In the data rows, the value 128 means zero.
Some points, one per row:
077|081|075|164|090|167|168|137
140|148|127|107|176|158|125|103
136|114|156|128|105|181|115|157
121|121|163|120|131|232|139|157
102|162|095|058|158|101|192|158
127|147|143|076|194|145|153|105
154|124|097|155|083|147|131|167
139|132|206|108|214|148|098|106
138|199|116|142|136|177|121|155
165|183|116|141|134|114|155|136
120|090|138|180|065|136|104|158
088|156|111|166|052|030|169|168
130|155|111|147|093|038|124|124
116|109|126|109|120|162|105|134
124|121|131|140|094|143|090|200
129|116|125|145|135|146|116|131
105|094|116|164|081|137|133|150
099|133|119|145|079|068|149|140
172|118|113|166|122|085|127|107
Then 12 other points, each followed by its number:
180|161|117|130|163|113|144|040 0
126|139|175|115|105|184|111|160 1
105|164|143|129|152|117|097|109 2
117|152|145|144|123|075|190|134 3
076|119|064|158|123|040|177|143 4
137|190|121|089|179|075|190|082 5
108|129|138|092|108|185|137|182 6
154|123|159|137|132|118|090|140 7
127|123|157|099|171|161|119|134 8
135|130|096|121|107|155|099|136 9
151|168|123|090|189|158|117|090 10
125|086|156|113|116|196|130|131 11
Which of these numbered points is nearest to each point below, looking only along the 3 directions in which the first points spread most? Its number follows each.
154|202|144|133|137|077|089|069 > 0
122|138|076|099|114|070|148|131 > 3
158|151|149|081|185|148|149|061 > 10
066|072|130|096|091|222|138|165 > 6
162|127|107|120|080|134|143|169 > 9
135|124|146|128|181|175|150|118 > 8
200|164|153|102|203|163|131|144 > 10
Here are 12 other points, each followed by its number:
160|128|160|160|122|135|066|055 0
177|122|165|103|141|160|080|077 1
091|119|127|125|133|082|120|145 2
148|108|089|134|105|147|095|079 3
115|098|164|141|099|158|113|139 4
124|170|116|188|075|000|170|099 5
110|084|149|104|087|135|113|110 6
140|165|157|138|131|124|153|091 7
107|111|138|174|111|130|110|124 8
104|118|153|125|207|154|096|101 9
171|088|115|114|146|213|106|115 10
156|112|113|147|131|125|195|109 11
The same question for these:
121|090|147|116|176|218|120|164 > 10
142|166|114|127|137|116|114|087 > 7
116|164|123|160|128|146|118|107 > 3
089|086|164|082|131|208|117|175 > 10
155|106|076|194|094|000|157|106 > 5
160|110|112|133|147|155|124|134 > 3
140|081|143|129|110|146|158|151 > 6
